0: [5 1 7 5 2 2 6 8 4 3 4 3 3 4 4 6 3 8 5 5 8 3 3 3 3 7 5]
1: [5 6 7 3 3 7 2 4 4 3 4 2 4 5 4 5 6 7 7 6 6 6 6 6 1 5 1]
2: [3 7 4 5 7 4 7 3 4 7 2 3 6 7 8 4 5 0 2 2 3 3 6 2 0 3 3]
3: [6 3 6 5 4 6 5 5 5 4 7 6 3 4 5 8 6 5 7 2 6 4 6 5 5 6 8]
4: [6 3 7 2 5 7 4 3 2 3 5 4 5 4 6 7 4 6 5 6 8 4 6 4 4 4 7]
5: [5 8 5 5 5 5 4 4 5 5 4 5 5 6 4 6 8 4 4 9 5 7 6 5 4 3 2]
6: [1 5 6 6 5 8 5 6 8 5 6 6 2 1 5 2 5 3 6 4 4 6 4 4 5 5 6]
7: [3 8 5 0 4 8 3 4 7 4 5 4 1 6 8 7 7 3 8 7 6 6 8 4 1 3 2]
8: [2 4 6 4 3 4 4 6 4 5 6 6 3 5 4 4 3 6 4 6 4 4 6 6 6 5 6]
9: [3 7 6 0 4 7 3 3 6 4 4 5 1 5 9 7 6 2 7 5 6 4 8 4 0 4 3]
10: [1 3 9 9 7 5 7 6 1 7 4 6 7 3 4 1 4 7 2 7 5 5 3 7 3 3 3]
11: [6 3 3 4 4 3 6 3 6 4 2 2 4 4 4 4 2 7 4 9 5 6 2 4 3 3 3]
12: [4 6 6 4 5 6 4 4 2 5 2 3 8 5 7 4 5 3 1 6 5 4 5 1 5 2 6]
13: [7 3 5 8 6 5 5 6 4 4 5 8 7 5 3 5 6 5 7 0 6 4 7 6 4 3 1]
14: [5 2 7 2 3 5 3 3 3 3 3 3 4 0 3 3 5 6 6 2 7 5 5 4 5 5 4]
15: [5 2 6 8 3 3 0 9 6 3 6 8 5 5 4 5 2 3 6 3 4 2 2 5 4 6 5]
16: [2 3 3 2 4 4 6 4 4 3 4 4 4 5 4 4 2 8 4 9 3 4 4 7 4 3 3]
17: [6 4 4 4 4 1 7 7 6 5 4 5 2 7 7 7 4 4 7 8 5 4 3 4 2 5 2]
18: [6 3 3 5 5 4 6 3 7 7 4 2 4 3 3 1 6 4 5 3 2 6 5 4 3 3 2]
19: [2 5 6 5 5 4 5 7 4 6 3 7 5 6 7 5 4 5 6 5 5 4 4 5 3 5 3]
20: [5 7 5 4 5 5 2 3 2 2 5 4 5 9 4 8 4 7 2 3 8 4 6 8 1 4 1]
21: [5 6 6 6 2 2 3 7 7 5 5 0 5 7 2 1 5 4 0 8 2 7 4 2 4 5 3]
22: [5 6 5 4 4 6 3 3 3 2 6 3 4 8 4 8 4 8 3 4 8 5 7 7 1 4 1]
23: [7 3 3 5 7 5 5 1 6 5 4 5 5 5 5 6 3 3 4 1 4 4 4 4 4 4 5]
24: [4 7 1 5 6 3 6 2 5 4 3 2 6 5 4 3 2 3 0 3 3 4 3 2 5 3 3]
25: [4 6 5 6 4 4 6 6 6 6 3 3 5 5 5 6 6 4 4 5 4 6 5 2 5 5 5]
26: [6 6 2 2 5 3 5 2 4 4 4 3 4 4 5 5 4 4 4 3 7 4 4 5 3 3 1]
27: [8 1 5 7 3 3 2 7 4 2 3 5 8 5 1 2 4 5 4 5 2 3 5 3 6 2 3]
28: [6 5 3 6 6 5 5 4 5 4 4 6 5 4 5 3 5 2 5 5 3 5 4 4 6 5 5]
29: [4 4 7 8 5 2 7 7 4 5 1 7 6 4 3 3 4 6 3 2 3 5 8 5 4 4 2]
30: [4 3 5 6 4 3 5 7 2 5 8 4 5 4 3 5 5 3 4 2 5 3 3 6 8 5 6]
31: [2 5 4 4 3 3 4 4 3 7 3 7 4 2 6 0 5 4 4 3 3 4 5 6 3 6 5]
32: [3 7 5 6 4 7 5 4 3 4 6 3 4 7 4 6 7 7 5 6 4 7 6 6 4 7 6]
33: [3 6 3 9 4 3 8 6 6 5 4 6 4 5 4 4 5 5 4 3 1 6 6 3 5 6 5]
34: [5 5 4 4 3 2 1 5 5 5 7 6 6 5 3 4 5 2 3 2 3 4 5 5 9 3 6]
35: [6 3 6 7 2 4 2 6 5 4 4 5 4 5 2 3 6 5 6 3 1 6 7 7 4 7 3]
36: [9 1 5 4 5 3 3 4 5 5 6 9 4 1 3 3 5 5 5 2 8 3 4 5 4 4 4]
37: [4 4 3 1 4 3 2 4 5 4 7 4 3 5 5 6 2 4 5 6 6 3 1 5 6 4 6]
38: [3 6 5 3 4 5 4 3 4 5 4 3 5 6 5 4 4 4 1 6 3 5 5 5 4 4 5]
39: [5 4 5 7 6 5 5 4 3 4 4 6 6 7 4 7 4 8 4 3 6 4 6 6 1 3 2]
40: [8 5 4 4 6 2 4 4 4 6 6 4 8 5 1 6 8 5 4 4 6 5 5 4 7 4 6]
41: [4 3 5 5 2 4 6 6 6 3 3 2 2 4 4 4 5 7 5 5 5 5 6 3 1 6 4]
42: [4 4 4 3 5 5 3 3 6 5 2 3 5 3 6 4 2 4 5 7 4 4 2 4 4 3 4]
43: [3 4 3 2 4 6 1 5 5 5 5 6 5 6 4 3 3 5 5 1 3 2 7 7 4 4 3]
44: [9 1 5 8 3 2 2 8 5 2 3 6 7 5 1 2 4 4 4 5 2 3 5 2 5 2 3]
45: [1 7 4 4 2 7 2 4 4 4 3 6 5 5 5 3 5 7 4 4 3 5 9 4 3 4 5]
46: [2 6 3 7 6 7 4 2 4 3 3 5 6 3 4 1 3 5 2 1 3 5 6 4 3 2 3]
47: [5 3 3 2 2 5 1 1 7 1 5 6 3 5 5 5 2 5 3 5 2 3 4 4 5 6 9]
48: [2 4 5 4 2 8 2 5 3 2 5 2 5 6 4 6 3 5 4 3 4 4 7 6 2 3 3]
49: [5 2 4 3 4 4 4 4 4 4 5 3 3 3 3 3 2 6 4 6 6 5 3 5 5 5 5]
50: [5 5 2 3 6 4 8 1 5 6 2 4 4 8 7 4 4 6 2 4 2 2 7 2 0 7 8]
51: [4 4 3 7 2 4 5 5 4 5 4 3 5 4 4 3 6 2 3 0 4 4 5 3 2 5 4]
52: [5 6 2 7 2 1 4 8 5 5 4 2 5 6 3 6 5 2 3 4 4 6 4 3 4 4 3]
53: [2 7 3 4 4 3 4 4 5 5 3 2 4 6 6 3 3 3 2 6 2 4 1 5 3 6 5]
54: [7 4 2 7 8 5 8 2 6 4 6 7 3 6 3 5 3 5 3 4 2 6 6 6 4 4 5]
55: [6 2 5 6 7 4 8 6 4 4 4 4 4 4 6 6 3 4 6 8 5 4 1 2 5 5 6]
56: [3 1 3 6 5 5 9 4 6 5 5 1 1 1 3 2 5 8 4 7 4 7 3 3 4 6 7]
57: [7 2 4 5 6 3 7 6 2 2 6 5 4 6 4 8 2 8 5 8 8 4 2 7 6 2 2]

[4 6 3 9 4 4 8 7 6 5 4 6 4 6 4 5 6 5 5 4 2 6 7 3 5 7 5] 33 25
[6 3 6 2 3 5 4 3 4 4 3 3 4 0 3 2 5 5 6 2 6 5 6 5 4 5 4] 14 49
[5 8 6 4 5 3 7 4 3 8 2 3 6 8 8 5 7 3 2 3 5 3 7 2 1 7 4] 2 25
[3 3 5 3 3 4 4 6 4 5 6 6 4 5 3 4 3 7 3 5 3 4 6 6 6 4 6] 8 49
[6 5 3 5 5 5 5 4 6 5 4 5 5 5 5 3 6 3 5 5 2 5 4 3 4 6 5] 28 25
[5 2 4 3 3 7 5 5 4 2 3 2 5 4 3 4 4 8 6 7 5 3 3 4 7 6 7] 49 4
[7 4 3 7 7 5 7 4 6 3 6 6 3 6 3 6 4 5 3 3 2 5 6 5 4 5 5] 54 23
[4 6 6 3 5 2 3 4 3 6 3 6 5 1 4 2 5 3 4 2 5 6 4 6 6 4 3] 31 14
[3 3 5 3 3 4 5 6 4 5 6 5 3 5 4 4 4 7 4 6 4 4 6 6 6 5 6] 8 49
[2 1 6 0 3 4 4 7 4 5 7 0 2 2 3 3 2 5 6 6 7 4 1 7 4 4 1] 49 37
[2 3 4 3 2 6 5 4 6 6 5 5 3 4 7 6 4 3 6 0 5 1 5 5 3 8 8] 3 51
[3 7 1 2 5 6 3 4 5 4 5 6 4 6 5 4 3 3 5 3 2 3 5 7 5 2 2] 43 26
[4 4 3 5 4 3 3 4 6 5 4 2 4 6 5 2 3 3 3 4 3 4 2 3 0 5 3] 53 51
[3 5 4 4 6 9 1 3 5 1 8 3 4 6 3 6 3 5 5 2 5 5 4 7 4 4 4] 48 43
[4 5 7 6 5 4 7 6 3 5 5 8 4 4 6 8 5 7 4 5 8 3 4 4 5 8 9] 3 8
[2 7 3 4 3 3 4 4 5 6 4 1 4 5 5 3 3 3 2 7 3 5 1 5 4 6 5] 53 38
[6 5 5 6 5 5 7 5 6 6 3 4 5 6 6 7 7 5 5 6 4 7 5 3 5 6 6] 25 28
[5 1 3 3 3 6 5 5 3 3 4 2 5 4 3 5 4 8 5 7 5 3 3 4 8 6 8] 49 4
[2 5 5 5 3 8 3 6 4 2 5 2 6 6 5 6 3 4 4 3 4 4 7 5 3 3 3] 48 38
[2 6 5 6 3 4 2 7 6 5 3 4 5 4 5 3 6 2 5 4 4 5 3 1 6 4 4] 25 28
[4 7 5 6 4 8 5 4 4 4 6 3 4 6 4 6 8 7 5 6 3 7 7 5 4 7 7] 32 25
[6 2 6 7 7 4 8 6 4 3 4 4 4 4 6 6 3 5 6 9 5 4 1 2 5 4 6] 55 11
[5 5 6 6 5 3 7 4 3 5 5 9 4 5 6 8 5 7 3 3 9 3 5 5 5 7 8] 3 4
[6 3 5 7 4 5 1 6 5 2 5 8 4 5 5 5 2 5 6 4 4 2 3 5 2 7 6] 15 19
[4 8 6 4 6 5 5 4 2 6 2 4 7 4 9 8 7 0 4 6 7 3 3 1 5 2 5] 12 25
[3 3 6 9 6 6 2 6 4 2 1 6 7 1 4 2 1 3 5 2 2 4 3 3 5 2 3] 46 27
[3 5 4 4 4 5 6 3 3 4 6 6 4 3 5 6 4 5 5 1 6 4 5 6 3 6 6] 3 8
[4 7 6 4 5 6 4 4 2 5 3 5 6 5 9 8 6 0 4 5 7 3 4 2 5 4 6] 12 25
[5 3 3 2 3 6 1 2 6 1 6 6 3 5 4 5 1 6 3 7 3 3 4 5 5 5 8] 47 37
[5 9 6 4 6 6 4 4 3 5 2 5 7 6 9 8 7 0 4 6 7 2 3 1 4 3 5] 12 25
[5 5 4 3 4 5 5 4 6 6 6 7 2 5 8 8 5 2 6 0 5 3 5 5 3 7 7] 3 23
[7 1 4 6 2 6 5 1 5 5 1 4 6 3 3 1 5 6 2 3 1 5 8 4 3 4 5] 18 46
[4 4 5 7 7 6 6 6 3 4 6 0 7 4 2 4 4 4 5 3 6 5 4 4 7 1 1] 30 25
[3 7 6 4 5 5 5 4 2 5 2 2 7 5 7 5 4 2 1 7 5 3 4 1 5 3 6] 12 38
[3 6 5 3 5 9 1 4 4 1 8 3 4 6 4 7 3 5 6 2 6 5 4 7 4 4 5] 48 22
[5 4 3 7 2 4 3 5 4 5 4 4 5 4 4 3 5 3 3 1 4 4 6 3 3 4 5] 51 52
[2 5 6 6 5 5 3 7 7 4 5 8 4 6 5 6 4 6 6 5 4 5 5 5 3 3 4] 19 8
[8 3 6 8 7 4 5 6 4 5 4 8 7 5 3 6 7 5 7 0 6 4 7 6 3 4 1] 13 39
[5 8 6 5 6 6 5 4 2 5 2 4 7 5 9 8 6 0 4 5 7 3 4 1 4 3 6] 12 25
[5 8 4 5 5 5 5 4 6 5 4 5 4 6 6 6 8 3 5 9 4 7 5 4 3 4 3] 5 25
[8 4 7 7 4 5 1 5 3 4 5 7 7 4 1 3 7 6 4 4 4 5 6 5 5 7 6] 35 40
[6 7 4 6 6 4 6 4 5 6 3 6 4 3 6 4 7 4 7 7 7 8 4 4 3 3 0] 5 28
[9 5 6 3 7 7 5 2 4 4 5 4 5 3 6 7 7 3 8 7 9 6 3 2 5 4 4] 4 55
[3 3 5 2 3 6 4 3 5 6 4 5 3 4 8 6 4 4 6 0 6 1 5 5 3 8 8] 3 23
[3 4 4 6 6 6 4 8 4 4 6 6 6 6 4 6 3 3 6 1 5 2 5 5 7 3 5] 30 43
[5 5 4 0 5 9 3 1 3 3 6 2 6 4 3 4 4 6 4 3 7 4 6 4 7 5 7] 4 14
[6 4 6 2 5 1 6 7 1 7 5 3 6 5 4 7 7 4 4 7 9 4 4 5 7 4 3] 40 30
[5 1 7 5 5 5 6 5 4 4 5 6 4 4 7 7 4 2 5 3 6 1 5 3 2 6 7] 3 4
[1 7 4 4 1 7 3 3 5 4 2 5 5 5 5 3 5 8 4 5 3 6 9 4 3 4 5] 45 38
[4 6 2 2 5 3 6 1 6 6 3 4 4 8 7 4 4 5 2 5 1 2 7 2 1 6 8] 50 38
[7 3 3 7 6 5 7 4 6 3 6 6 3 7 3 5 4 6 3 4 2 5 7 5 4 5 5] 54 33
[6 2 6 8 3 5 0 6 5 2 5 7 5 5 5 5 2 4 6 3 4 2 2 4 4 7 8] 15 3
[5 1 6 5 2 2 6 7 5 2 4 4 3 4 4 6 3 8 6 5 7 3 3 3 2 7 5] 0 41
[3 5 4 4 5 9 1 4 5 1 8 3 3 6 3 7 3 5 6 2 5 4 5 6 4 5 5] 48 43
[4 5 3 9 5 4 9 6 6 5 4 5 4 5 4 4 6 5 4 4 2 6 7 4 5 7 5] 33 25
[4 3 5 5 3 5 6 5 6 3 2 3 2 4 5 4 5 8 5 5 5 5 6 2 1 7 5] 41 0
[2 3 6 3 5 5 1 6 5 4 4 4 5 2 5 2 1 3 5 7 3 4 2 5 6 3 4] 42 49
[7 4 3 3 4 4 6 2 6 5 7 2 4 5 2 6 7 6 5 5 5 6 7 4 5 4 5] 40 25
[3 6 5 4 6 4 5 5 4 7 4 8 5 5 8 6 4 4 6 6 5 4 4 7 4 4 3] 19 8
[4 5 2 0 5 3 2 4 5 3 7 3 3 5 5 6 2 3 5 7 6 2 0 5 8 4 6] 37 49
[5 6 6 3 3 8 2 4 5 2 4 1 4 5 4 6 6 7 7 7 6 7 5 6 2 5 2] 1 22
